In the data rows, the value 128 means zero.
Here are some numbered points:
[147 146 185 154 148 128 119 136  86  88 148 124 114 120  98 128 147 160
 155 116 130 136 117 136 151 128 153 136 250 121 140  51  90 208 171 145
 148  98 144 149 110  93 132 128 151 110 117 106 133 160 133 129 130 101
 113 118 134  77 155 169 139 157 134  99] 0
[128 159 181 141 172 156 109 117 128 157 209 122  70 138 118 120 133 104
  91 143  76 122 176 129 198 154 197 135  76  86 176 122 129 107 144 164
 139 120  87 157 183 100 145 107 109 137  73  93 113 150 126 222 192 163
 138  55 112 157 177 157 185 147 177 106] 1
[147 105 135 107 152  51 162 230 136 130 178 121 159  80  81 118 112 135
 170 103 101 169  83 146 160  91 175 131 162 163 142  81  52 176 154 157
 165 158 201 153 160  89 158 127 159  99 149  85 184 127 142 160  94  81
 186 132 129 153 136 170 109 148 104  76] 2
[129 129 168 149 131 115 158 124 149 124 154 152 136 122  99 131 169 125
 125 132 136 156 153 142 210 161 174 141 146 120 138 110 121 151 152 128
 145 110 173 111 148  89 192 138 137 129 110 118 131 139 163 196 169 134
 167 135 201 133 149 136 139 152 134 131] 3
[132  96 112  86 117  88 157 153 163 140 112 110 155 110  88 160 125 110
 147 113 130 183 147 154 139  97 154 153 195 189 101  94 120 125  79 126
 160 139 168 161  95 133  93 105 162 114 120 101 137  70 153 112  82  87
 162 170 105 140 135 157 108 139 137 122] 4
[141 129 102 136 129 142 124 130 116 150 118 128 113 167 151  81 147 146
  98 108 119 105  57 123 102 176 108 127 119 156 166 171 138 129 155 163
 136 128 145 108 125 126 176 142 143 174 115 113  54 129  86 117 136 149
 105 115 153 121 121  75 154 173 164 121] 5
[120 161 176 164 132 170 110 114 143 118 192 136 115 130 171 123  81  95
  77 151 139 106 148  83 192 136 132 167 102 126 158 156 124  61 181 136
 138  90 114 135 157 108 145 118 127 161 143 154  89 133 186 190 154 139
  91 107 117 122 146 140 165 166 116 123] 6
[137  61 135 157 143 130  99 160 137 118 130 146 103   0 200 132 121  65
 106 115 116  71 134  88 141 151  69 146 120 162 103 117 141 108 148 132
  91 130 107 133 107 134 119 123 132 141 134 116  98 177 127 180 184 136
  93 124 107 122 158 143 144  98 143 136] 7
[104 143 118 182 137 145 160 114 145 129 225 152 121 143 160 100 129 119
 101 135 106 116  69  37 168 117 205 149  31 104 162  95 134  98 176 169
 134 110 219 141 188 131 174 165 105 118  84 115 102 105 146 216 200 131
 100  45  99 119 196 133 139 179 109 210] 8
[156  79 172 149 140   0 147  92 149 140 132  99 124 100 160 108 123 116
 159 113 121 114 147 110 184 130 188 126  97  96 186 141  86 118 161 151
 167 139 145 154 201 102 130  81 108  83 201 146 101 114 138 202 160 139
 140 114 138 123 176 143 126 108  97  74] 9
[117 126 186 160 161  98 135 104 124 112 132 133 100 133 167 149 106  97
 134 114  96 100 119  95 188 123 153  92 145 102 130  67 162 109 133 162
 126 149 191 132 175 110 105  99 137 143 111 135 169 129 153 161 128 125
 132 140 140 116 171 143 208  62 131  80] 10
[163 142  73  56  66 156 190 157  75 107  68 127 122 135 190  96  98 190
 152 159 107 130 175 182  84 199  41  82 131 132  80 147  82 195 111 108
 152 167  89 177  92 151 113 103 146  82 148  64 143 154 148 102 132 102
 157 232 170 120  72 156 133 101 128 104] 11
[138 123  97  86 133  86 104 158 120 209  92 127 100  67  76 171 146 169
 138 167 136 158 119 157  57  90 110 163 150 171  79 136 156 180  97  78
 135 150 132 135  71 120 100 148 128 127 194 164 166 201 130  29  85 108
 151 212 130 158  85  93  99 130 120 138] 12
[116 156 174 159 141 115 132  93 135 132 166 116  90 186 129 136 152 139
  92 138 135 138 141  93 184  97 162 113 140  95 171 128 122 114 160 120
 115 143 171 120 156 167 144 123 126 173 141 111 107 127 102 209 200 103
  88  96 131 126 195 176 171 126 134 131] 13
[135  70 117 188 143 144 117 122 158  80  93 137 152 137 184 121 122 127
 166 144  93 101 118 114 139 142  36 143  82  72  78 162  89  38 115 143
  93 133 115 119 111 170 138  95  70 191  98 138 108  82 118 151 196 134
 135 124 164 111  58  52 184 127 154 104] 14
[143 137 107 137 154 120 148 140 127  96 171 125  86 159 103  95 118  64
 151 134 133 112 142 127 149 166 155 128  87  80 173 163 121  93 158  94
  98 134 203 154 138 129 161 132 121 136 123 115  99 138 149 115 147 148
 115 114 121 110 147 155 132 113 153 117] 15
[255 148 105 107 115 124 130 155 113 113 114 146 173 160  69  89 144 105
 139 141 137 158 121 160  53 118 143 130 205 195 105 131 130 159 113 112
 129 152 134 120  90 138 142 126 152 117 126  91 178 140 117  92 142 132
 110 146 152 141  89 122 110 116  93   0] 16
[151  86  93 111 113 145 171 192  82 100  49 166 163 140 159 116  82 134
 136  66 161 122 116 120  89 177  66  80 168  96  55 135  90 106  82 130
 182 158 116 151 134 151 195  68 124  66 108  98 134  83 201  93 143 187
 136 130 144  99 123 103 130  80 167  71] 17
[ 57 165 140 123 123 157 169 127 145 115 114 152  75 138 124  86 139 133
 130  76 156  95  98 132 127 160  89 103 164 107 135 138 117 127 124 141
 117  92 104 120 120 149 136 118 147 121 165 129 119 115 151 112 106 123
 121 222 113 108 155 136 117  95 141 127] 18
[106 117 123  82 126 137 138 114 135 125 103 131 124 111 176 150 114 187
 132 112 119  86 134 107  84 137 100  95  80 117 108 102 139  87  76 156
 151 156 108 155 118 154 129 108 115 158 136 153 128 131 112 171 172 148
  99 166 132 101 145 142 113  98 151  99] 19
[123  94 107 147 116 135  65 153 127 152 129 132 125 176 208 145 153 114
  59  94 112  86 120  80  84 182  85 117  92 140 123 168 172  92  95 121
 122  78  95 125 101 173 130 104 122 182 119 162  81  94 188  58 120 171
 103 132 127 118 114 102 109 145 127 140] 20
[123 125  69 117 104 107  88 110 132 176 161 143 173 113  89 151 171  87
 101 134 115 154  98 153 129 106 161 195 157 191 191 133  13 148  91 142
 125 126 169  97  86 175 114 185 134 125 115  93 140 160  95  95  89 138
 112 128 109 187 129 107  87 138  92 132] 21
[141 128 144 127 110 118 141 130 103 119 101 154 108 185 107  99 100 165
 124 111 148  64 129 148 107 123  82 102 111 136 118 182 116 114 126 138
 127 123 110 144 100 156 129 128 157 110 152 185 150  98 103  71 133 130
 113 175 124 103 118  65 122 166 150 119] 22
[127 158 123 159 122 128 127 111 142 142 186 154 127 131 131 155 122 106
 128 122 137 173 103 117 176 147 165 138 117 122 208 134 123 113 174 147
 150 143 137 118 171 102 141 191 131  86 126  90 128 136 100 153 197  91
 146  49 114 132 150 136 160 110 125 148] 23
[195 128 116 131 135 164 190 115 131  83 130 163  82 177 111  91 106  97
 130 100 131 149 131 108 169 124 125 119 141   7  42  99  80 113 175 146
 142 148 133 162 179 125 141  80  87  20 172 131 158 128 143 189 133 137
 103 122 131  99 165 132 160 108 166  95] 24
[151 104 166  42 157 119 148 156 108 103 152 145 135 131 201 127  39 111
 146  84 159 122 114 127 149 189 116 121 129 151 107 115  97  82 129 134
 109 136 144 174 183 160 152 116 115 139  86 147 118 119 119 188 161 140
 124 119 165 114 178 148 134  83 125 101] 25
[118 137 113 143 103 126 130 182 106 130  53 153 120 107 182 130  84 142
 116  89 126  97 127 115 144 146 107 119 135 140 131 159 122  93 111 135
 153 130 127 164 123 163 130  46 114 142 119 128  89  94 105 214 161 130
  76 121 111 145 156 106  67 111 152 136] 26
[124  79 100  94 141  94 122 125 144 154  82 115 149 130 141 145  98 123
 135  78 106 119 115 134 107 113 144 124 175 138 176  88 248 117 100 128
 118 134 177 123 139 114 148  97  91 101 115 103 209 118 134 112  84 124
 134  81  89 112 122 111 133 139 157 131] 27
[107 133 150  77  90 104 124  14 135 135 164 124 144  87  45 127 112 119
 164 151 132 161 122 170 164  59 193 112 200 151 140  95 136 190 169 131
 156 128 140 134 145  97  84 143 137 117 120 103 157 167 115 129  81 139
 157 117 232 158 122 157  87 106 140 130] 28
[119 157 132 168 122 108 141 115  76 127 142 128  74 147 161 120 111 128
 120 155 134 158 148 126 139 168 115 143 106  31 121 154 107 108 186  97
  92  97 136 124 160 112 141 146 159 176 109 133 106 128 186 116 187 146
 150 193 150  91 125 188 149 140 128  85] 29
[149  55 111 108 110 180 169 209 122  87  76 159  55  75 145 110  97 225
 166  90 163 122 120 163 104 145  54 104 143 109  45 135 100 184 137  90
 187 136 105 176 109 124 141 105 136  90 125 114 187 118 145   0 126 145
 187 172 138 114 134 121 133  87 131  91] 30
[117  81 103 125 129 123  97 135  70 116 132 164 140 119 171 138  97 136
 100 115 115 120 134 110 128 125  70 150 135 115 144 118 180 131  92 134
  81 167 101 123 171 120 155 132 121 176 141 108 158 107 122 117 144 102
 113 118 104 143 106 118 104 169 120 166] 31
[ 91 193 148  75 107  98 143 131 116 187 128 118 161  95  53 106 123 185
 109 131 113 159  87 183  70  79 121 170 183 169 126  92 119 221 109 110
 162 115 176 152  89  91  57 146 140 111 164   9 180 173 109 128 124  99
 189 143 112 140  37 176 112 128 210 125] 32
[116  81 106 111 149 100 138  99 142 112  67 138 143 158 155 136 144 150
  53 143 107  96 140  97  80 161  75 114 172 200  86 180 156  68 115 139
 141 140 132 108 112 174 122  69 136 174 103 130 123 101  95  89 128 138
 108 161 154 137 140 106 114 119 136 145] 33
[100 109  94 155 124  87 103 129 152 188 153 134 194 120  85 103 160 113
  99 178 109 146  93 134  78  80 119 151  85 218 165 159 154 113 100 122
 123 103 148  90  85 142  83 159 122 143 126 120 113 112  87  39  90  98
 138 104  99 149  43  95  85 138  58 186] 34
[144 125  99  96 129 126 139  97 190 134 140 112 125  99 135 182 117 134
 109 121 110 196 127 152 101 139 132 118 142 115 114 126 126 122 108 125
 160 154 122 130 152 124 120 114 107 118  76 155 127 158 105 111  99 136
 125 135 149 131 119 158 118 157 154  51] 35
[119 161 108 123 141 118 113 123 107 179 172 101 160 109   0 102 147 112
 109 170 184 144 105 178  85  67 137 206 116 124 135 137 148 123 147 158
 128 135 122 113 115  98 115 173 144 174 139 135  55 137 118 112  91 101
 119 135  84 131  90 118 108 144  94 145] 36
[154 135 128 239 133 135  89 127 166  48 116 120 103 116 112 130 116  77
  97 158 113  72 127 148 135 186 110 121 121  99  96 145 103 120 187 115
 120 153 120 173 126 152 114 129 162 137 131 166  93 169 145 183 133 163
  99 103 114 100 146 165 150 110 125 112] 37
[160 133  98 127 134 139 135 146 117 104 106 121  96 160 186 115 108 170
 112  15 128  85 162 101 138 152 114 146 116  94  61 171  80 114 130 126
 110 132 136 119 121 167 127 101 112 106 143 136 177 118 174  74 159 129
  89 137 140 138 144 117 152 128 163 123] 38
[120 110  94  75 146 112 255 115 148 127 106 163 145 122 129 148 142 103
 154  83 117 161 130  91 170 176 152  90 129 107  99  86  80 147 140 137
 117 137 137 139 171 106 134  72 132 135   9 101 165 163 170 180 255  16
 169 104  98 149 147 135 164  84 126 106] 39
[105  78 113 141 116 126 142 116 119 103 106 167  93 139 169 121 134 163
 167  72 143 121 147 133 119 150 119 145 117 125 134 126 126  88  88 106
 118 156 115 109 135 133 154  90 213 103 135 104 139 114 126 125 191 124
 155 150  69 125 157  76 135  97 167 108] 40
[149 115 159 129 167  99 134 172 126 116 105 110 153 121 152 116 113 151
 186 149 131 136 125 162 118 134 118 103 167  63 112 182  81 136 136 117
 161 151 117 158 140 106 132  96 121  52 146 140 140 191 205 158 124 145
 193 143 162 129 190 158 183  99 165  92] 41
[ 83  58 123 112 102 100  98 126 115 146 179 101 136 135  89 155 147 108
  74 122 115 105 117 133 113  87 117 151 107 178 175 129 179 155 105 153
 134 125 167  89 108 171 134 129  97 174   4 110 170  33 105 191 126 112
 124 107  91 119 109 126 131 176 101 133] 42
[ 59 107 108 146 135 151  71 108 116 151 129 119 168 195 186 138 116 133
  58 127  86 141 119 116 123 170 106 161 116 162 185 136 190  75 148 155
 129  77 133 161 126 188 184 169 141 163 144 114 124  90 128 150 117  93
 113 142  95 130 111  96 135 163 106 173] 43
[255 146  99 110 105 100 125 154 115 142 101 155 156  71  71 135 130 141
 163 129 110 171  97 174  62  82  86 126 149 162 106 136 109 211 122 129
 154 146 117 175  55 134  89 103 169 120 137 126 175 193 107  51 106 130
 201  41 145  92  55 169  92 127 132 129] 44
[132 105 133 152 184 172 105 145 139 119  99 146 119 190 190 132 121 157
  98 104 135 102 145  93 152 152 132 161  93 100 152 182 148  86 137 120
  78 119 123 156 135 151 162 119  91 169 144 156  30 153 150 139 152 154
  74 123 152 126 157 110 185 143 212 146] 45
[135 125 187 206 146 163 134 133 122  95 171 126 107 139 146 123  81 146
 118 104 111 147 157 115 168 143 129 109 116  74 167  98  95 138 157 110
 150 110 126  78 197 135 165 102 136 142 121 140 162 108 255 200 182 154
  95  88 138 134 172 175 186 127 149 115] 46
[147 147  90  93 114 153 169  76 146 141 132 133 118 140 119 132 125 119
 141 148 114 119 111 134  96 131 143  65 129  98 118  96 132 187 155 137
 144 131 143 136  63 166 128 146 120  70  82 122 134 163 150  83 124 133
 133 125 103 166 150 128 162 155 119 152] 47
New points follow, each followed by the numbers of its five nearest points above, looking only along the 4 directions in which the numbered points spread most, nearest first.
[147 148 128 181 163 159 188 124  92 109  80 111 137 140 186 148  80 136
 117  73 159 122 141 108 185 156 131 111  90  60 112 137  76  95 184 128
 153 161 167 157 173 110 144  71 156 143 131 152 125 149 140 202 174  98
 106  97 160  48 184 123 162  94 173 139] 46 24 25 10 9
[108 112 149 145 144 138 120 127  59  99 100 160 112 144 149 125 130 146
 173  87 108 163 164   0 159 118 138 129 177  77 104 107  70 132 153  78
 145 150 103 118 194 159 135  85 114  64  98 128 139 255 158 183 146 128
 137 166 144 143 176 134 146 101 235 104] 24 41 10 25 9
[140 141 142 128 127 123 123 141 124 127  78 122 101 132 207 141  97 140
 121  74 132  83 138 133 107 142  67 108 182 126  86 105 142  95 136 124
 118 154  30 135 179 141 155 120 146 124 102 160 110  99 168 128 165 112
 134 148 141 131 152 107 149 101 198 120] 38 19 40 26 18
[153 125 160 131 121 105 105  60 132 123 144 154  75 169 192 135 132 124
  84 112 108 100 161  77 151 188 111 123  97 136 156 141 167 106 137 150
 113 111 127 104 136 166  71 120 120 150 123 115 109  82 100 150 157 125
 120 136 106 134 118  91 142 178  58  12] 7 5 31 26 43
[119 177 147 113 107 156 177 120 125  96 135 151 130  93 102 149 124 102
 151 118 158 116  84 143 183 105 238 108 143 150 157 132 134 126 116 112
 125 114 127 136 159  97 153 157 135 112 142  98 165 134 137 146 136  80
 153 108  81 109 143 106  96 114 114 107] 3 0 35 23 47
[127 149 126  86 108 170 145 230 128  85 116 106 201  54  82 126 148 124
 148 133 116 128 107 156 100  70  93 134 153 165  79 127 114 149  87  86
 107 153 105 132 107 132  65 131 143 102 134 118 141 139 149  82 103 136
 138 133 165 133  98 108 131 106  91 130] 16 44 47 35 12
[109 156 180 150 138  98 127 182 158 141 187 124 133 143 108 127 158  83
 119 137 126 143 132 103 166  88 195 149  83 104 165 106 132 122 161 149
 162 121 110 140 135 103 114  80 144 150 115  93 121 131 135 144 120 121
 106 127 143 143 192  93 124 182  99 110] 23 3 13 15 9
[125 149 144 136 145 145 134 134 159 131 120 141 119 127 133 116 139 117
 158 125 147 132 135  52 119 115 106 128 102 166 121 109 157 113 155 143
 122 149 111 119 109 149 145 122  93 146 127 133  83  93 105 142 132  78
 122 119 115 128 147  35 111 152  83 151] 31 5 7 43 26
[ 85  94 130 111  93  91 121  84 142 191 143  92 109 144 100 183 153 127
  98 128 101 136  84 102 122 102 115 151 136 203 110 122 149  98 151 141
 124 128 158  69 113 114 139 205 114 147 131 102 134 219  89  85  65  99
 115 133  88 152  84  62 124 153 108 153] 21 34 36 42 31
[138 107  91 106 124  84  70 127  90 151 122  92 120 149 193 121 135 134
  81 191 152 106 126  86 101 133 112 155  70 133 186 139 145 152 125  84
 122  67 107 129 127 122 154 190 194 168 111  89 124 112 115 103 124  58
 107 152  76 113 152  95 125 143 128 149] 5 31 43 7 33
[143 157 162 167  73 162 121 180 127 187 105 138 160 140 167 113 125 166
 138 129 114 114 181 116 135 175 174  93 119  98 129 136 113 207 121  90
 125  93 112 137 140 100 124 126 143 127 123 113 136 219 174 140 157 130
 113 193 135 137 128 166 149 112 166  99] 18 29 41 47 15
[113 100 151  91 106  95  85 114 112 202 152 123 191 107  96 180 109 114
  89  96  93 122 139 150  89  76 141 216 117 194 150 111 135 153 102 142
 123 130 154 115  99 133 136 175 207 120 145  71 156 122  90  78 100 107
 111 126 116 153  41 105 132 129 121 166] 21 34 36 42 4
[113 121 138 113 139  68 124 145 132 103  91  62 157 174 125  99 160 131
 153 161 150 103 140 146  74 151  80 149 104 144 158 166 158 170 121 137
 113 101 121  74  78 140 135 137 172 120 139 135 114  88 101  71 170 131
 112 124  92 151 148 109 114 164 135 153] 5 31 22 33 47
[130  95  81  92   7  97 116 143  98 137  70 154 170 106  79 136 139 133
 141 129  82 142 142 178  42 143  96 130 154 198  92 159 128 158 105  78
 167 125 147  98  85 134 115 115 111 112 141 157 137 115 120  17  85 157
 152 174 150 136  58 115 117  96  68 229] 12 16 44 22 4
[138 149 132 157 105 191 170 159 105 103  80 137 103 187 213  96 130 145
  88 125 103  66 145  90 120 192  46 132 100  97  80 122 140  74 118  85
 116 108 119  80 109 164 177  54 167 156 134 168  88 191 135 113 174 143
  36 142 142 143 180 139 138 169 120 147] 14 45 38 7 20
[153  92 112 123 146 152 110  72 164  96 149 172 161 138 169 142  96 115
 108  98 146 130 144 109 116 140 130 110 134  99 145 158 147  73 126 147
 106 110 116 152  94 255 171 120 120 121 127 152 101 106 115 120 155 128
 142 148 137 119 132 121 126 129 155 122] 7 26 19 31 5
[182  66 103 166 133 133 173 150 152  91 116 146  64 115 217 103 119 139
  44 114 150  73 173  89 123 162  81 146  94 139 118 146 128  86 130 106
  75 152  91 112 148 179 161  91 110 135 161 174  92  90 114 114 192  94
  93 150 123 115 140 121 152 107 161 123] 14 38 26 45 7
[121 150 122 103 136 118 138 155 102 136 135 129 104 106 102 146 144 106
 143 127 141 147 110 139 176  76 166 171 145 102 180 123 101  93 155 133
 124 153 152 100 145 106  87 154 128 136 124 127 119 150  89 123  70 129
  84 140 145 131 150 109 141  95 124 150] 47 35 23 3 15
[113  98 157  57 115  87 147 138 103 178 143 116 175 140  87 138 118 124
  44 136 110 119 111 130  98  76 144 157 126 201 185 152 160 127 119 137
 135 118 140  87 143 128 114 157 132 165 135  99 139  92 100 119  71  66
 124 135  83  66 107 125 122 143  95 150] 21 42 34 27 31
[113 170 100 161 212 124 132 116 179  88 179 112 124 111 149 122  97  95
 109 157 147 125 178 108 185  68 160 144 134  77 190 114 127  86 137 152
 111 123 112 124 182 110 157 137 131 156 146  88  79 123 150 171 157 111
  99 101 110 109 176 137 153 128 129 166] 13 1 6 23 15
[ 64 110 118 122 118  80 102 117 175 137 158 117 138 136 117  95 148 130
  68 157 115 135 129  51 162  96 123 158 152 234 164 142 182 119 128 113
 151 122 144  92 120 121 129 125 120 116 135 119 129  94  45 119 102 106
 126 108 141 123  55  80 123 143 132 198] 42 21 34 43 31
[115 128 156 174 136 163 137 122 140 124 144 129  23 112 133 127 235 130
 130 141 175 111 164  89 175 131 146 135 118  75 129 141 154 123 157 121
 105 125 133 149 137 117 140 142 135 103 114 154  73 149 134 154 141 127
 119 137 148 116 164 125 142 145 157 151] 15 37 29 6 13
[131 178 129 132  98 125 122 107 110  18 134 126 112 131 135 167 125 126
 176 127 162 102 173  99 127 157 131  86 138  95 143 170 112 137 154 155
 128 134 135 141 155 172  83 129 138 115 156 173 142 129 153 190 118 132
 148 115 118  87 183 120 133 131  98 102] 15 29 37 18 7
[125 165  67 146 193 184 107 174 149 115 156 124 118 130 164  86 106 161
  88 155 171 122 202 123 202 143 116 137  67  99 101 174 171 119  86 101
  94  73 144 123 115 143 142 160 133 143 136 107  86  92 114 116 133 112
  69 145 151 140  93 142 149 129 103 120] 5 7 45 18 37
[136 203 214 143 118 102 148  88 132 161 159 124 104  73  78 118 105 128
 189 198 115 176 109 119 232  90 159 125 127  78 151  97 107 180 167 144
 154 148 123 150 106  97 129 152 153  85 150  45 174 176 228 162 101 154
 203  71 133 119 203 159 143 217 137 105] 0 3 28 23 2
[121  93 115 130 120 132 121 158  89 135 112 108 146  90  73  94 132 161
 133 122 139 138 138 122 107 119 110 127 158 155 110 183 100 157  82 135
 141 122 101 102 103 135 114 167 140 117  94 146 173 145 152  43 106 134
 134 149 120  74 106 132 132 122 121  98] 16 47 35 22 18
[139 169 166 181 166 196 138 123 130  83 143 125  95 188 238 108  69 116
 107 123  95  95 226  81 159 194  96 128  90  35 114 201 139  57 169 139
 108 133  93 159 200 149 138 132 129 152 133 198  60  97 148 167 198 161
  92 108 110  94 154 143 135 166 132 124] 45 6 37 14 29
[129 168 100  98 119 127 116 114 125 200 127 124 167 115 114  99 149  99
  73 114 148 116 128 114 114 103 109 115 112 190 116 114 158 138 116 181
 160  90  88  94 115 132  81 147 134 161 138  95 146 125  94  83  95 117
 119 128 153 173 112  95 101 145 122 150] 21 34 31 36 47
[130  29  83 127 121 101 105 115 138 151  64 136 142 166  86 173 121 153
 114 111 148  78 112  90  20 146 102 139  90 170 140 120 183 147  97 165
 180 144 112 102 109 130 142  83 165 126 125 138 154 108  94  88  98 102
  85 159 138 140 143 121 166 145 241 159] 33 31 22 19 27
[151  86  82 130 109 105 167 181 116  87  97 129 129 119 132 103 122 139
 190 116 134 130 106 148  77 122  52 126 162 112  56 146 139 137 120  55
 100 190 101 134  97 164 107  92 142  89 135 155 108 152 145  58 106 110
 152 158 177 140  62 112 109  89 170 126] 11 30 22 16 18
[131 112 122 164 159 153  85 153 129 108 142 120 106 163 171 138 150 127
 118 145 107  88 187 147 146 127  80  38  92 128 121 170 134 135 169 114
  95 165 120  96  96 130 156 173 167 166 125 156 115 115 101 114 141 153
  82 146 147 121 130 223 117 114 125 142] 5 18 37 7 29
[116 133  97 105 127 122 102 113 151 167 123 124 132 134 113 121 134 175
  73 156 153 116  99 131  78  86 111 140 128 196 142 149 165 129 106 128
  98  93 181 119 105 117 133 152 119 125 140 104 161 110  96  90 113 138
 144 105  91 192 110 140 136 148 107 145] 21 34 31 36 5
[186 149 100 127 127 131  74 148 139 149 150 158 153 181 116 134 109 133
  99 121 137 116 111 127 107 123 103 139 101 181 137 196 142  75 106 125
 141 109 122 116 107 155 119 107 186 136 107 106 194  90  91  98 129 147
 116 116  93 145 151  35 115 167 109 163] 31 5 33 43 22
[116 160 100 178  91 132  98 149  79 136 143 152 101 139  91  96 110 120
 124 164  95 135 138 133 105 128 123 152 118 197  73 153 170 130  83 112
 127 128 138 135 118 144 104 145 167 147 126 221 126  80 122 129 128 121
 123 120 148 141 144 127  77 164 114 138] 5 31 47 22 35
[130 194 101  92 150  75 127 102 109 150  89 111 158  82  52 140 132 141
 165 132 130 175 127 193  93  83 190  84 174 189 117 124 172 176 144 149
 147 141 113  62 118  86  88 160 118 132 160  90 140 131 149  74 112 108
 141 127 103 156 114 187  91 163  87 148] 32 28 21 16 4
[115 231 110 181 177 140 122 130 143 145 137 128  65 134 122 128 136 107
 105 192 123 104 153 101 124 124 128 132 119 112 112 135  90 133 105 148
  90 137 115 133 112 131  97 134 118 136 149 156  96 118 108 105 134  98
 171 116 116 219 108 119  84 137 107 132] 5 47 15 18 35
[136 120  85  64 132 106 115  94 129 169 127 211 148 136  91  88 145 141
 131 137  94 110 123 172  97  96  69 147 135 171 165 209  99 112 117 118
 142 155 147  80  89 201 178 156 152 140 138 120 151 255 143 101  79 141
 145 160  97 126  44 113  90  96 131 180] 12 16 21 22 47
[137 162 132 142 175 134 172 142 151 114  76 153 121 134 177 108  96 128
 178 111 131  94 147 107 145 141  95 100 142  90  29 110  86 179  90 134
 158 174 117 220 153 112 133  88  76 103 112 158  16 147 142 112 138 115
 174 132 245 116 125 137 140  90 136  57] 41 38 24 18 17
[ 95 157  89  81 140 103 132 114 116 176 160 111 173  93  34 127 176 141
 117 151 101 142  95 165  71  52 181 163 143 191 159 111 110 172 108 119
 129  54 131  97  86 112  98 221 141 123 120  87 156 185  78 141  86  82
 132 113  85 133  57 101  69 126  68 155] 21 36 34 32 28
[ 66 145 120  92 102 124 106 143 131 157 132 139 157 119  95 138 125 135
  97 133 105 122 112 141 100 138 133 155 106 143 143 140 160 143 135 103
 145 119 140  84 116 161 132 168 116 148 131 134 148 119  83 100  73 123
 111 135 165 128  72 145 120 147 109 170] 21 36 5 34 31
[143 174 171 150 148 103 147  57 134 116 189 126  56 113  42 108 104 110
 255 156 165 150 126 115 160 155 189 147 119  78 197 123 109 112 137 182
 112 107 165 156 194  60 144 129 132 131 115  97  96 137 148 176 155 153
 130 136 145 129 137 127 179 150  94 132] 3 23 9 13 1
[133 100  93  80 140 142  52 150 121 141 154 120 126 167 172 124 150 115
  78 141 111 141 227  52 129 114 102 194 110 113 120 132 110  88 105 131
 130 153 105 140 152 159 144 112 122 154 108 146 118  79 137 150 142 126
  11 100 135 119 136  87 137 117 154 113] 7 5 31 26 14
[140 130 110 111  98 130 112 140 143 130 120 108 160 145 105 135 143 138
  73 158 137 131 143 150  57 131 146 190  87 151 165 202 128 158 251 118
 139 100 134 117  70 125 141 179 162 181 168 136  92 129  88  58 104 110
  93 110 131 160  13 113  90 174  92 147] 36 34 21 5 12
[ 89 128 117 139 140  58  85  98 115 167 105 134 107 131 161 112 130 133
  63 120 134  99 173  90  60 139  95 157  77 201 101 158 128  62 127 113
 180 109 143 102  80  35 163 147 206 141 150 130  83  93 113  72 128  83
 100 142  90 135 112 115 124 143 132 150] 5 31 43 33 20
[112 134  52 139 113  85 107 160 131 163 113 109 156 138  73 134 137 121
 118 132 108 119 151 114 130 100 153 197 113 151 172  98 146 147 113 121
 108  89 107  86 121 146 102 147 130 152 146 109 102  89  75 131 109 120
 209 116 103 133 119 137 107 142 108 139] 21 36 42 31 34
[100 127 125 141  84 123 111 140 128 184 102  67 147 109  96 122 158 102
 107 176  91 106 113 141  83  51 144 152 143 120 151 150 166 177 141 158
 106  69 126  85 114 118 156 194 125 107  92 100 193 104 125 110 111 111
 124 129  68 168 104  86 129 184  96 226] 21 36 34 42 31
[ 83 165 229 163 143 135 110 111 119 135 225 149  53 182 169 163 135  77
 104 140 106 157 152  87 210 127 227 102  91 128 195 123 151  79 197 132
 122 110 153 148 150 132 184 122  94 152  44  72  98 100  60 186  90  97
  86  71 120 134 167 152 170 158 101 152] 8 13 1 23 6
[ 99  97 115 147 108 113 110 144 111 138 176 153 161 139 143 159 100 127
  70 128 157 116 158 153  97 125 123 135  56 117 132 175 113  84  88 153
  98 120 129 100 101 157 163 127 146 157  87 134  96 188 121  86 136  93
 104  96 119 203  83  84 113 169 152 140] 5 31 43 33 20
[101 130 100 130 139 117 125 141 129  89 133 135  99 139 127 131 159 114
 137 119 105  68 134 115 113 157 119 144 103 129 110 190 145 113 134 146
  84  70 119 135 100 136 127 127 113 164 178 172 141  93  67 131 148 125
 119 115 116 142 230 137 142 143 137 178] 5 7 31 18 15
[135 140  93 135 120 153 152 161 172 123 109 152 123 117 125 109 184 124
 144 137  17 119 109 185 112 142  78 115 120 150  90 137  93 163 114 104
 133  91 143 132 110 125  94  84 172 144 148 179 159 158 137  82 126 134
 158 116 124 153  82 129 120 183 110  90] 47 35 16 18 22
[174 168  85 135  79 183 117 167 118  85 118 108 144  97  80 162 142 139
 160 197 141 144 106 141 120 131 122 140 135 116  84 122  89 109 142 111
  54 149 125 111 137  82 123 130 144 108 155 156 101 195 159 109  69 106
 157 168 164 132  69 160 119 100 101 112] 47 16 35 18 0
[129  13 121 108 132 142 103 119 106 159 163 134 142 146 110 129 141 142
 101 142  43 155 123 107  89  99 134 131 120 190 143 156 134 164 118 120
 116 116 168 108 111 130 150 176 146 122 187 120 138 121  98 104 117 173
 157 114 116 192  93  83  97 122 101 137] 21 31 47 35 34
[168  82  74 135 113 125 136 157  99 132  92 134 162 106 128 114 122 161
  86 133 136 134 127 152  63 148  96 139 156 154  75 159 154 146 128 108
 170 124 167 115  78 137 109  91 149 137 125 128 135 126 125  69 104 133
 149 155 103 156  92  85 104 118 121 157] 22 16 33 12 35
[133  75 130 166 119 170 165 157 121  71  40 136 139 114 185 135  99 172
 190  38 110 115 138  96 138 183  51  83 174  83  48 108  80 126 129 100
 149 210 103 149 160 152 130  38 129  93  95 169 181 115 185 122 159 161
 179 201 178 114 161 145 118  64 195  23] 17 30 38 11 41
[111 167 121 123 149 171 126 128 143 139 135 156  53 164 165 126 118  96
  78  83 140 151 155 110 158 135 239 133 100 125 155 114 194  78 174 154
 118 151 141 132 158 150 195 255 124 160 101 133 114  98  86 187 148 131
  97  77 106 125 166 121 133 127 139 122] 13 6 8 23 1
[124 173 166 137 133 147 126  84 154 128 167 107 107 131 172 106 111 182
 130 107 158  68 122 126 130 145 144 135 129 100 164 145 109 118 139  85
 161 152 124 124 128 169 200 108 102 185 142 123 135 123 150 131 143 160
 112 103 148 129 169 134 114 119 115 157] 15 7 37 29 5
[126 133 128 131 137 225 255 146  99 111 101  79  91 118 128  72 111 154
 183 120 123 148 127 150 123 116  88 130 134  69  43 162  84 132 139  97
 166 109 150 117 154 128 104  81 107  87 120 160 166 138 165 153 174 151
 176 255 143  97 183 142 112 113 161 103] 41 24 38 18 17
